Here are some rows, each followed by its group. Groups can overlap.
vec![-88, 11, -79, 70, -99, 55, 72, 39, -71, -86, -82, -83, -87, 97, 70, -101, 28, 77, 14, -43, -80, 47, 83, 0, -65, 76, 85, -70, 99, -101, 80, 86, -83, 98, 73, 52, -57, 69, -100, 88, -69, 99, -80, -85, -79, 71, 85, 14, 80, 98, 42, -51, 85, -85, -86, 85, -70, 56, 84, -71, -18, 114, 86, 73] 0
vec![-27, 11, -29, 28, -14, 27, 29, 27, 0, -28, -27, -27, -29, 28, 28, -29, 14, 26, 42, 14, -27, 32, 28, 14, -27, 25, 29, -28, 28, -27, 28, 29, -28, 17, 15, -11, -28, 25, -29, 28, -27, 28, -26, -29, -23, 29, 14, -28, 28, 28, 28, -27, 28, -29, -28, 28, -28, 28, 28, -28, -24, 20, 29, 27] 1
vec![-60, 0, -57, 56, -71, 41, 58, 19, -42, -54, -55, -55, -58, 70, 56, -72, 28, 44, 14, -14, -54, 46, 57, 28, -49, 47, 57, -56, 71, -66, 58, 57, -55, 43, 59, 15, -42, 55, -71, 57, -51, 56, -53, -57, -47, 57, 43, 0, 63, 56, 28, -36, 56, -57, -56, 57, -42, 42, 56, -57, -26, 59, 14, 51] 0
vec![23, -15, 17, -14, 14, -29, -29, -23, 0, 32, 24, 28, 29, -28, -28, 14, -14, -28, -29, 0, 25, -28, -27, -14, 24, -22, -28, 28, -14, 21, -26, -14, 26, -19, -32, 16, 29, -27, 14, -23, 27, -28, 39, 28, 30, -27, 0, 28, -24, -28, -28, 23, -28, 28, 24, -14, 28, -29, -14, 28, 19, -22, -28, -29] 2
vec![20, -5, 18, -14, 14, -15, -14, -9, 0, 18, 18, 14, 15, -14, -14, 14, 0, -14, -14, -14, 17, -12, -19, 0, 15, -18, -14, 14, -14, 14, -19, -14, 18, -19, -22, 1, 14, -16, 14, -19, 19, -14, 23, 14, 14, -13, -14, 0, -16, -14, -14, 24, -14, 14, 17, -28, 14, -15, -14, 14, 8, -12, -28, -18] 2
vec![-6, 25, -5, 14, 0, 13, 0, 19, 29, -11, -9, 0, -14, 0, 14, 0, 28, 8, 14, 0, -8, 7, 7, 28, -15, 11, 0, -14, 0, 4, 9, 0, -6, 6, 4, -36, -14, 11, 0, 6, -11, 0, 2, -15, 4, 1, -14, -14, 11, 0, 14, -13, 0, 0, -9, 0, -14, 14, 14, -14, -21, -17, 14, 9] 3
vec![-3, 19, -2, 14, 0, 13, 0, 23, 29, -7, -6, 0, 0, 0, 14, 14, 0, 9, 28, 28, -6, 6, 5, 28, -11, 5, 0, 0, 0, 9, 6, 0, -4, 10, 8, -34, -14, 10, 0, 5, -5, -14, -2, 0, -4, 1, -42, -42, 3, 0, 14, -10, 0, 0, -5, 0, 0, 0, 0, -14, -17, -15, -14, 7] 3
vec![-32, 14, -33, 28, -28, 41, 29, 20, -14, -34, -28, -27, -29, 28, 28, -29, 14, 33, 28, -14, -29, 34, 32, 28, -26, 27, 29, -28, 28, -29, 29, 29, -26, 24, 27, -8, -14, 32, -29, 30, -31, 28, -34, -29, -19, 29, 14, -14, 33, 28, 28, -35, 28, -29, -30, 28, -28, 28, 28, -28, -27, 61, 43, 29] 1
vec![-47, 11, -41, 42, -57, 41, 43, 22, -28, -46, -44, -41, -43, 56, 42, -43, 28, 40, 28, -43, -43, 35, 46, 0, -39, 32, 43, -42, 42, -52, 43, 57, -43, 51, 55, 16, -42, 44, -43, 47, -39, 56, -38, -57, -44, 43, 43, 0, 44, 42, 28, -32, 42, -43, -43, 43, -42, 42, 42, -43, -38, 46, 29, 41] 0
vec![-38, 17, -38, 28, -43, 27, 29, 29, -14, -26, -36, -41, -43, 42, 42, -43, 28, 40, 28, 14, -39, 27, 38, 14, -31, 37, 43, -28, 42, -47, 38, 43, -33, 31, 34, 4, -28, 36, -43, 38, -38, 42, -52, -43, -31, 43, 14, 0, 40, 42, 28, -35, 42, -43, -33, 28, -42, 28, 42, -28, -29, 36, 14, 36] 0
vec![7, 9, 9, 0, 14, -1, 0, 6, 29, 7, 3, 0, 0, -14, 0, 29, 14, 1, 14, 28, 5, -1, -5, 0, -1, -6, -14, 0, -14, 9, -5, -14, 6, -18, -3, -20, 0, -2, 14, -6, 2, -28, 14, 14, 4, 1, -28, -14, -6, -14, 14, -3, 0, 0, 5, 0, 14, 0, -14, 0, -9, -20, -28, -4] 4
vec![-53, 27, -54, 42, -71, 41, 43, 22, -28, -47, -45, -41, -58, 56, 42, -43, 14, 45, 28, -43, -45, 38, 50, 0, -46, 46, 43, -56, 56, -58, 49, 43, -50, 44, 46, 12, -28, 42, -57, 51, -46, 42, -53, -57, -45, 43, 57, 14, 59, 56, 28, -41, 42, -43, -48, 43, -42, 42, 42, -43, -33, 57, 29, 43] 0
vec![13, 13, 13, -14, 0, -1, -14, -2, 15, 16, 11, 14, 15, -14, -14, 29, 0, -12, -14, 14, 12, -4, -10, 14, 10, -8, -14, 14, -14, 20, -14, -14, 14, -6, -12, -4, 0, -6, 14, -12, 9, -28, 17, 14, 18, -13, -14, 0, -6, -14, 0, 9, -14, 14, 12, -14, 14, 0, 0, 14, 2, -23, -28, -13] 5
vec![3, 3, -2, 0, 14, -1, 0, 12, 29, 6, -1, 0, 0, -14, 0, 0, 14, 1, 28, 0, 1, 11, -2, 28, -5, 2, 0, 0, -14, 14, -1, 0, 1, 0, 1, -24, 0, 4, 14, -3, -3, -14, -7, 0, 6, 1, -14, -28, -5, 0, 14, -15, 0, 0, 1, 0, 0, 0, 0, 0, -20, -20, 29, 2] 4
vec![-31, 23, -31, 28, -28, 27, 29, 27, 0, -27, -28, -27, -29, 28, 28, -29, 14, 28, 14, -43, -29, 32, 31, 14, -28, 34, 29, -28, 42, -30, 31, 29, -34, 28, 30, -11, -28, 30, -29, 32, -32, 28, -33, -29, -25, 29, 14, 0, 43, 28, 28, -24, 28, -29, -37, 28, -28, 28, 28, -28, -14, 18, 0, 30] 1
vec![-40, 8, -38, 28, -43, 27, 43, 27, -14, -49, -34, -41, -43, 42, 42, -43, 28, 37, -14, 28, -38, 33, 38, 0, -35, 32, 43, -42, 42, -47, 35, 43, -38, 38, 31, 3, -42, 37, -43, 41, -37, 42, -31, -43, -36, 43, 28, 0, 39, 42, 28, -34, 42, -43, -36, 43, -42, 28, 42, -43, -5, 39, 43, 41] 0
vec![-27, 18, -33, 28, -28, 27, 29, 27, 0, -26, -25, -27, -29, 14, 28, -29, 14, 23, -14, 0, -30, 27, 28, 0, -26, 25, 29, -28, 28, -25, 27, 29, -28, 41, 24, -7, -14, 29, -29, 27, -26, 28, -27, -29, -31, 29, 14, -14, 27, 28, 28, -22, 28, -29, -28, 28, -28, 28, 28, -28, -25, 16, 57, 27] 1
vec![7, 3, 6, 0, 14, -1, 0, 6, 29, 1, 2, 0, 0, 0, 0, 14, 14, 0, 14, 0, 1, 5, -3, 14, -5, 0, -14, 0, -14, 13, -1, 0, 3, -3, -2, -17, -14, 1, 14, -4, -1, -14, -3, 0, 0, 1, -28, -14, 4, 0, 14, -6, 0, 0, 2, 0, 0, 0, 0, 0, 3, -28, 0, 0] 4
vec![29, -37, 27, -28, 28, -29, -29, -30, 0, 32, 31, 28, 29, -14, -28, 14, -42, -26, -43, 0, 29, -49, -30, -42, 30, -27, -28, 28, -14, 17, -34, -28, 30, -22, -30, 21, 29, -33, 28, -30, 30, -14, 32, 28, 23, -27, 14, 28, -35, -28, -28, 31, -28, 28, 30, -28, 28, -29, -28, 28, 42, -11, -14, -27] 2
vec![20, -18, 25, -14, 14, -29, -29, -14, 0, 21, 21, 14, 15, -28, -14, 29, -28, -20, -14, 14, 19, -23, -21, 0, 20, -20, -14, 28, -14, 28, -22, -28, 23, -14, -18, 8, 14, -21, 28, -20, 21, 0, 14, 14, 20, -13, 0, 14, -21, -14, -14, 14, -28, 28, 16, -28, 28, -15, -28, 14, 7, -2, 0, -21] 2
vec![10, 16, 13, -14, 14, -1, -14, 3, 29, 5, 8, 0, 15, -14, -14, 14, 0, -12, 0, 0, 8, -4, -9, 0, 5, -3, -14, 14, -14, 12, -8, -14, 9, -21, -11, -20, 0, -6, 14, -8, 6, 0, 4, 14, 10, 1, -28, -14, -14, 0, 0, 2, -14, 14, 9, 0, 14, 0, 0, 0, 4, -16, -42, -7] 5
vec![28, -28, 33, -14, 28, -29, -29, -35, 0, 34, 29, 28, 29, -28, -28, 14, -28, -24, 0, 28, 28, -26, -26, -14, 29, -34, -28, 28, -28, 23, -29, -28, 28, -45, -29, 25, 29, -34, 28, -28, 28, -14, 31, 28, 12, -27, 0, 28, -32, -14, -28, 33, -28, 28, 24, -28, 28, -29, -14, 28, 35, -15, 14, -28] 2
vec![13, 9, 15, -14, 14, -1, 0, 3, 15, 7, 11, 14, 15, -14, -14, 14, -14, -10, 0, 28, 12, -14, -12, 14, 7, -1, -14, 14, -14, 13, -12, -14, 13, -1, -7, -5, 0, -10, 14, -13, 9, -14, 9, 14, 10, -13, -14, 14, -9, -14, 0, 4, -14, 14, 11, -14, 14, 0, -14, 14, 29, -21, -14, -12] 5
vec![54, -68, 55, -56, 28, -71, -57, -76, -56, 54, 63, 56, 58, -42, -57, 29, -70, -65, -43, -14, 58, -69, -57, -98, 66, -65, -56, 55, -42, 30, -59, -57, 56, -52, -63, 64, 71, -68, 42, -56, 67, -28, 62, 56, 64, -55, 43, 85, -60, -42, -85, 74, -56, 56, 53, -70, 70, -71, -56, 57, 62, 8, 29, -63] 6
vec![-28, 18, -25, 28, -28, 27, 29, 27, 15, -25, -29, -27, -29, 28, 28, -29, 28, 27, 14, -14, -29, 21, 28, 28, -25, 29, 29, -28, 28, -30, 28, 29, -30, 28, 22, 2, -28, 25, -29, 28, -26, 42, -36, -29, -32, 29, 14, 0, 22, 28, 28, -32, 28, -29, -28, 28, -28, 28, 28, -28, -10, 12, 0, 26] 1
vec![3, 30, 0, 0, 0, 13, 0, 22, 43, -4, -2, 0, 0, 0, 0, 14, 28, 1, 42, 43, -1, 6, -1, 14, -8, 3, 0, 0, 0, 11, 1, 0, 2, -1, 5, -40, 0, 3, 14, -1, -4, -14, -11, 0, -5, 1, -28, -28, 0, 0, 14, -13, 0, 0, 3, 0, 0, 0, 0, 0, -12, -45, 14, 2] 4
vec![-7, 29, -10, 14, 0, 13, 15, 22, 15, -12, -9, -14, -14, 0, 0, 0, 28, 10, 14, 28, -10, 15, 9, 28, -11, 13, 0, -14, 0, 2, 8, 0, -8, 18, 6, -24, -14, 10, 0, 8, -13, 0, -25, 0, -12, 15, -14, -28, 5, 0, 14, -12, 0, -14, -9, 0, -14, 14, 14, -14, -16, 0, -14, 11] 3
vec![-45, 24, -45, 42, -43, 41, 43, 29, -28, -40, -43, -41, -43, 42, 42, -43, 28, 40, 0, 0, -40, 39, 40, 28, -40, 38, 43, -42, 42, -54, 43, 43, -40, 43, 38, 8, -42, 38, -43, 45, -40, 56, -48, -43, -30, 43, 43, 0, 42, 56, 28, -30, 42, -43, -47, 43, -42, 28, 42, -43, -31, 45, -14, 42] 0
vec![-30, 23, -37, 28, -28, 27, 29, 24, 0, -30, -33, -27, -29, 28, 28, -43, 28, 31, 0, 0, -32, 30, 33, 0, -26, 32, 29, -28, 28, -32, 30, 29, -31, 43, 35, 3, -14, 30, -29, 30, -31, 28, -26, -29, -29, 29, 28, -14, 33, 28, 14, -28, 28, -29, -30, 28, -42, 28, 28, -28, -27, 18, 43, 30] 1
vec![19, -17, 15, -14, 28, -15, -14, -18, 0, 22, 22, 14, 15, -14, -14, 29, -14, -18, -14, 28, 19, -10, -18, 0, 16, -18, -14, 14, -14, 18, -19, -28, 19, -11, -26, 2, 14, -17, 28, -19, 18, -14, 15, 14, 13, -13, -14, 0, -22, -14, -14, 21, -14, 14, 23, -14, 14, -29, -28, 14, 24, -35, -28, -20] 2
vec![26, -13, 25, -28, 14, -29, -29, -36, -14, 28, 29, 28, 29, -28, -28, 29, -28, -24, -29, 14, 27, -32, -26, -14, 26, -30, -28, 28, -28, 24, -30, -28, 26, -34, -22, 19, 29, -28, 28, -27, 33, -28, 35, 28, 25, -27, 0, 42, -22, -28, -28, 29, -28, 28, 30, -28, 28, -29, -42, 28, 28, 3, 0, -27] 2
vec![46, -57, 47, -42, 28, -57, -57, -65, -42, 48, 43, 56, 43, -28, -57, 14, -70, -48, -43, -43, 51, -62, -46, -56, 55, -51, -42, 42, -28, 24, -52, -43, 48, -44, -51, 50, 57, -52, 42, -46, 51, -28, 48, 42, 51, -55, 14, 42, -43, -42, -56, 62, -42, 42, 42, -42, 42, -57, -42, 57, 57, 8, 0, -49] 6
vec![-45, 4, -40, 42, -43, 41, 43, 24, -14, -43, -39, -41, -43, 42, 42, -43, 14, 40, 42, 0, -44, 41, 41, -28, -39, 41, 43, -42, 42, -44, 42, 43, -41, 30, 37, 0, -28, 40, -57, 42, -44, 56, -38, -43, -43, 43, 28, -14, 46, 42, 28, -36, 42, -43, -40, 43, -42, 42, 42, -43, -25, 60, 57, 36] 0
vec![33, -58, 29, -42, 28, -29, -29, -32, -14, 29, 31, 28, 29, -28, -28, 29, -42, -32, -43, 0, 30, -25, -30, -42, 36, -26, -28, 28, -28, 26, -31, -28, 29, -30, -27, 17, 43, -36, 28, -30, 31, -14, 24, 28, 37, -27, 0, 42, -30, -28, -42, 37, -28, 28, 32, -28, 28, -43, -28, 28, 35, -8, 14, -29] 2
vec![-37, 16, -32, 42, -43, 27, 43, 25, -14, -35, -36, -41, -29, 42, 28, -43, 14, 41, 14, 0, -38, 35, 40, 0, -33, 33, 43, -42, 42, -43, 38, 29, -36, 41, 42, 7, -28, 35, -43, 39, -37, 42, -25, -29, -27, 43, 28, 0, 40, 42, 28, -32, 42, -43, -35, 43, -28, 42, 42, -43, -15, 33, 14, 38] 0
vec![-42, 5, -51, 42, -43, 41, 43, 18, -28, -37, -40, -41, -43, 42, 42, -43, 28, 36, 0, -43, -41, 32, 42, 14, -35, 38, 43, -42, 42, -48, 42, 43, -41, 38, 37, 7, -42, 38, -43, 41, -39, 56, -49, -43, -43, 43, 28, 0, 44, 42, 28, -33, 42, -43, -43, 43, -42, 28, 42, -43, -31, 32, 43, 40] 0
vec![15, -11, 15, 0, 14, -15, 0, -3, 15, 10, 13, 14, 15, -14, -14, 14, 0, -16, 0, -28, 14, -15, -14, 0, 11, -14, -14, 14, -14, 18, -13, -14, 14, -24, -18, 3, 14, -12, 14, -16, 15, -14, 20, 14, 11, -13, -14, 14, -15, -14, -14, 9, -14, 14, 16, -14, 14, -15, -14, 14, 16, -20, 14, -13] 5
vec![35, -37, 29, -28, 28, -29, -29, -40, -28, 41, 36, 42, 29, -28, -43, 29, -42, -38, -57, -43, 38, -31, -33, -42, 42, -37, -42, 42, -28, 32, -37, -43, 34, -30, -34, 31, 43, -36, 28, -36, 33, -14, 36, 42, 36, -41, 14, 42, -30, -28, -42, 41, -28, 28, 35, -42, 42, -43, -28, 28, 47, -7, 0, -38] 6
vec![-82, 25, -77, 84, -85, 55, 72, 27, -56, -80, -75, -69, -72, 84, 70, -87, 14, 64, 42, -28, -77, 71, 79, 14, -60, 69, 85, -70, 99, -93, 76, 86, -81, 59, 71, 44, -57, 65, -85, 82, -72, 99, -91, -71, -66, 85, 71, 14, 77, 84, 42, -54, 85, -71, -82, 71, -84, 56, 84, -71, -11, 86, 86, 73] 0
vec![42, -51, 48, -42, 42, -57, -43, -58, -42, 47, 49, 42, 43, -42, -57, 29, -70, -58, -57, -57, 48, -49, -48, -56, 56, -56, -42, 55, -28, 25, -47, -43, 45, -32, -51, 54, 57, -56, 42, -47, 53, -28, 56, 42, 49, -41, 28, 57, -40, -42, -70, 59, -42, 42, 52, -42, 56, -57, -42, 43, 59, -3, 0, -53] 6
vec![-6, 11, -3, 14, 0, 13, 15, 16, 29, -13, -10, 0, -14, 0, 14, 14, 0, 5, 0, 14, -8, 11, 6, 14, -12, 9, 0, -14, 0, 8, 8, 0, -7, 14, 15, -22, -14, 10, 0, 5, -9, -14, -2, 0, -1, 1, -14, -42, 8, 14, 14, -12, 0, 0, -5, 0, 0, 14, 14, -14, -22, -7, -71, 9] 3
vec![-5, 23, -2, 14, 0, 13, 0, 19, 15, -6, -7, -14, 0, 0, 0, 14, 28, 5, 14, 85, -6, 4, 6, 42, -11, 12, 0, 0, 0, 0, 6, 0, -6, 1, 10, -23, -14, 6, 0, 4, -9, 0, -2, 0, -5, 1, -14, -28, 7, 0, 14, -13, 0, 0, -4, 0, -14, 14, 0, -14, -21, -16, -28, 6] 3
vec![35, -29, 31, -42, 28, -29, -43, -43, -14, 36, 34, 28, 29, -28, -43, 14, -28, -32, -43, -14, 34, -31, -37, -42, 36, -43, -28, 42, -28, 27, -34, -28, 35, -32, -38, 36, 43, -37, 28, -33, 36, -28, 35, 42, 41, -27, 0, 57, -37, -28, -42, 41, -28, 28, 35, -28, 28, -43, -28, 43, 27, 3, 14, -34] 6
vec![18, -20, 28, -14, 28, -29, -14, -25, 0, 20, 20, 14, 15, -14, -14, 14, -14, -18, 0, 43, 20, -19, -19, 0, 20, -22, -14, 14, -14, 21, -19, -14, 21, -21, -21, -2, 14, -19, 14, -17, 21, -14, 23, 14, 9, -13, -14, 0, -10, -14, -14, 18, -14, 14, 18, -28, 14, -15, -28, 14, 22, -20, -42, -19] 2
vec![10, 4, 11, 0, 14, -1, 0, 5, 15, 2, 4, 0, 15, -14, 0, 14, 0, -6, 14, 28, 7, -2, -8, 42, 1, -8, -14, 0, -14, 19, -7, 0, 8, -13, -7, -12, 0, -4, 14, -10, 5, 0, 12, 14, -2, -13, -14, -14, -8, -14, 0, -1, -14, 14, 10, -14, 14, 0, 0, 14, -11, -30, -28, -6] 5
Which 4 groups are nearest to each row below, nearest first, going by the average distance to the group's rows?
vec![3, 27, -3, 0, 14, -1, 0, 23, 43, -5, -3, 0, 0, 0, 0, 14, 14, 3, 14, 28, -3, 7, 1, 0, -11, 6, 0, 0, 0, 14, 4, 0, -1, 5, 3, -24, 0, 4, 0, 0, -4, -14, 3, 0, 1, 1, -42, -28, -2, -14, 14, -14, 0, 0, -1, 0, 0, 0, 0, 0, -14, -4, 0, 5] ~ 4 3 5 2
vec![10, 11, 20, -14, 14, -1, -14, -1, 29, 5, 10, 14, 15, -14, 0, 14, 14, -9, 14, 0, 9, -10, -11, 0, 7, -5, -14, 14, -14, 19, -11, -14, 13, -23, -7, -10, 0, -6, 14, -11, 6, 0, 7, 14, 8, -13, -42, 0, -13, -14, 0, 2, -14, 14, 8, 0, 14, -15, 0, 14, -20, -9, -57, -10] ~ 5 4 3 2
vec![10, -1, 18, 0, 14, -15, 0, 6, 0, 12, 10, 0, 15, -14, 0, 14, 0, -5, -14, 28, 8, -2, -9, 0, 6, -10, -14, 14, -14, 19, -9, 0, 9, -13, -9, -7, 0, -8, 14, -10, 10, -14, 5, 14, 1, 1, -14, -14, -14, 0, 0, 1, -14, 14, 8, -14, 14, 0, -14, 0, -3, -33, 0, -6] ~ 5 4 3 2
vec![26, -37, 27, -28, 42, -29, -29, -42, -14, 28, 25, 28, 29, -28, -28, 29, -28, -33, 0, -14, 26, -35, -29, -28, 30, -26, -28, 28, -14, 28, -28, -28, 27, -13, -28, 19, 29, -32, 28, -26, 31, -28, 16, 28, 27, -27, 0, 14, -33, -28, -28, 30, -28, 28, 28, -28, 28, -29, -14, 28, 9, -27, 29, -28] ~ 2 5 6 4
vec![-1, 26, -6, 0, 0, 13, 0, 20, 29, -14, -4, 0, 0, 0, 14, 14, 14, 8, 0, 43, -5, 17, 4, 14, -11, 1, 0, 0, 0, 2, 3, 0, -1, 2, 3, -16, 0, 8, 0, 2, -8, -14, -11, 0, 1, 1, -28, -28, -1, -14, 14, -8, 0, 0, -1, 0, 0, 14, 0, 0, -6, -16, 14, 5] ~ 4 3 5 1
vec![-1, 17, -3, 0, 14, 13, 0, 19, 29, -5, -6, 0, 0, 0, 0, 14, 28, 5, 0, 28, -3, 7, 4, 0, -7, 5, 0, 0, -14, 3, 5, 0, -2, 4, 6, -27, -14, 5, 14, 3, -6, -28, 4, 0, -5, 1, -14, -28, 3, 0, 14, -9, 0, 0, -5, 0, 0, 14, 0, 0, -20, -10, -57, 6] ~ 3 4 5 2
vec![22, -23, 16, -14, 14, -15, -14, -20, 15, 21, 23, 14, 29, -28, -14, 29, -28, -22, -43, 28, 23, -31, -19, -14, 22, -21, -14, 28, -14, 24, -22, -14, 20, -13, -19, 5, 14, -20, 28, -20, 18, -28, 14, 28, 17, -27, 0, 14, -19, -14, -14, 19, -14, 14, 20, -14, 14, -15, -14, 14, 11, -22, -28, -20] ~ 2 5 4 3
vec![2, 18, 0, 0, 0, 13, 0, 9, 29, -2, -3, 0, 0, 0, 0, 14, 14, 4, 14, 28, -2, 3, 1, 42, -8, 8, 0, 0, -14, 11, 3, 0, -1, 8, 13, -37, -14, 6, 14, 1, -5, 0, 0, 0, -2, 1, -42, -28, 8, 0, 14, -11, 0, 0, -3, 0, 0, 14, 0, 0, -40, -27, 0, 3] ~ 4 3 5 1
vec![7, 9, 3, -14, 14, -1, -14, 5, 29, 6, 4, 0, 15, -14, 0, 29, 0, -3, 14, -14, 5, -2, -6, 0, 1, -1, -14, 0, -14, 15, -6, -14, 5, -6, -7, -16, 0, -1, 14, -6, 2, -14, -4, 14, 1, 1, -28, 0, -7, 0, 14, -4, 0, 0, 7, 0, 14, 0, 0, 0, -12, -32, -28, -4] ~ 4 5 3 2
Which 4 groups are nearest to each row below, nearest first, going by the distance to the centre of the group?
vec![-28, 23, -30, 28, -28, 27, 29, 17, 0, -29, -29, -27, -29, 28, 28, -29, 14, 28, -14, 28, -28, 20, 28, 14, -27, 25, 29, -28, 28, -26, 30, 29, -29, 15, 31, -1, -28, 28, -29, 29, -29, 28, -17, -29, -28, 29, 14, 0, 28, 28, 28, -21, 28, -29, -27, 28, -28, 28, 28, -28, -19, 15, 29, 28] ~ 1 0 3 4
vec![1, 27, 6, 0, 14, 13, 0, 18, 43, -5, -4, 0, 0, 0, 0, 14, 14, 4, 14, 57, -2, 13, 1, 42, -7, 4, 0, 0, -14, 11, 3, 0, -1, -8, 4, -32, -14, 4, 0, 0, -5, -14, -7, 0, -7, 1, -28, -28, -2, 0, 14, -12, 0, 0, 0, 0, 0, 14, 0, 0, -15, -20, -42, 4] ~ 3 4 5 2
vec![3, 18, 1, 14, 0, 13, 0, 16, 29, -1, -2, 0, 0, -14, 0, 14, 28, 0, 14, 0, 0, 4, 1, 56, -7, 2, 0, 0, -14, 9, 1, 0, 2, -1, -1, -26, 0, 5, 14, -2, -4, -14, 5, 0, -15, 1, -14, -28, -1, 0, 14, -9, 0, 0, 1, 0, 0, 0, 0, 0, -33, -20, 29, 3] ~ 4 3 5 1
vec![11, 8, 12, -14, 14, -1, -14, 3, 29, 10, 8, 14, 15, -14, 0, 14, 0, -5, 0, -28, 8, -4, -9, -14, 4, -5, -14, 14, -14, 12, -9, -14, 8, -4, -9, -16, 0, -6, 14, -10, 7, -14, 17, 14, 5, -13, -14, -14, -5, -14, 0, 5, -14, 14, 11, -14, 0, 0, -14, 14, -2, -18, -28, -10] ~ 5 4 2 3
vec![-21, 17, -19, 28, -14, 27, 29, 13, 0, -18, -25, -27, -14, 14, 14, -15, 28, 24, 0, 0, -22, 11, 21, 28, -22, 21, 14, -14, 14, -16, 24, 29, -21, 19, 16, -8, -28, 23, -15, 19, -22, 28, -9, -15, -16, 15, 0, -28, 21, 28, 28, -20, 14, -29, -22, 28, -14, 28, 28, -28, -26, 19, -14, 22] ~ 1 3 4 0
vec![8, 9, 3, 0, 14, -1, -14, 10, 29, 5, 5, 0, 0, -14, 0, 14, 28, 0, 28, 28, 5, 7, -5, 42, 2, 0, 0, 0, -14, 12, -5, -14, 7, -3, -8, -33, 0, -3, 14, -5, 4, -14, 3, 0, -5, 1, -28, -28, -7, -14, 0, -3, 0, 0, 3, 0, 0, 0, -14, 0, -9, -32, -14, -3] ~ 4 3 5 2
vec![17, -11, 14, -14, 14, -15, -14, -16, 0, 20, 18, 14, 15, -14, -14, 14, -14, -19, -14, -14, 18, -11, -18, 0, 15, -19, -14, 14, -14, 17, -19, -14, 19, -35, -17, 3, 14, -15, 14, -16, 19, -28, 21, 14, 11, -13, -14, 28, -14, -14, -14, 14, -14, 14, 21, -14, 14, -15, -14, 14, 7, -29, -57, -19] ~ 5 2 4 3
vec![17, -12, 18, -14, 28, -15, -14, -16, 0, 15, 19, 14, 15, -14, -14, 14, 0, -19, 0, 14, 17, -15, -18, -14, 16, -16, -14, 14, -14, 25, -19, -14, 20, -22, -16, 1, 14, -17, 14, -17, 16, -14, 22, 14, 25, -13, -14, 0, -22, -28, -14, 16, -14, 14, 20, -14, 14, -15, -14, 14, 0, -11, -14, -15] ~ 5 2 4 3
vec![5, 6, 4, -14, 14, -1, 0, 10, 29, 2, 3, 0, 0, -14, 0, 29, 0, -2, 14, 71, 4, -2, -4, 14, -2, 1, 0, 0, -14, 15, -5, -14, 6, -17, -4, -24, 0, 0, 14, -4, -1, -14, 6, 0, -3, 1, -28, -28, -6, 0, 14, -10, 0, 0, 4, 0, 0, 0, 0, 0, -11, -16, -14, -2] ~ 4 3 5 2
vec![0, 32, 3, 0, 0, 13, 0, 20, 29, -4, -3, -14, 0, 0, 0, 14, 14, 3, 14, 28, -3, 4, 2, 42, -9, 10, 0, 0, -14, 4, 2, 0, 0, -2, 10, -33, -14, 8, 0, -1, -4, -14, -4, 0, -1, 1, -14, -14, 4, 0, 14, -13, 0, 0, -1, 0, 0, 14, 0, 0, -13, -14, -57, 4] ~ 3 4 5 1
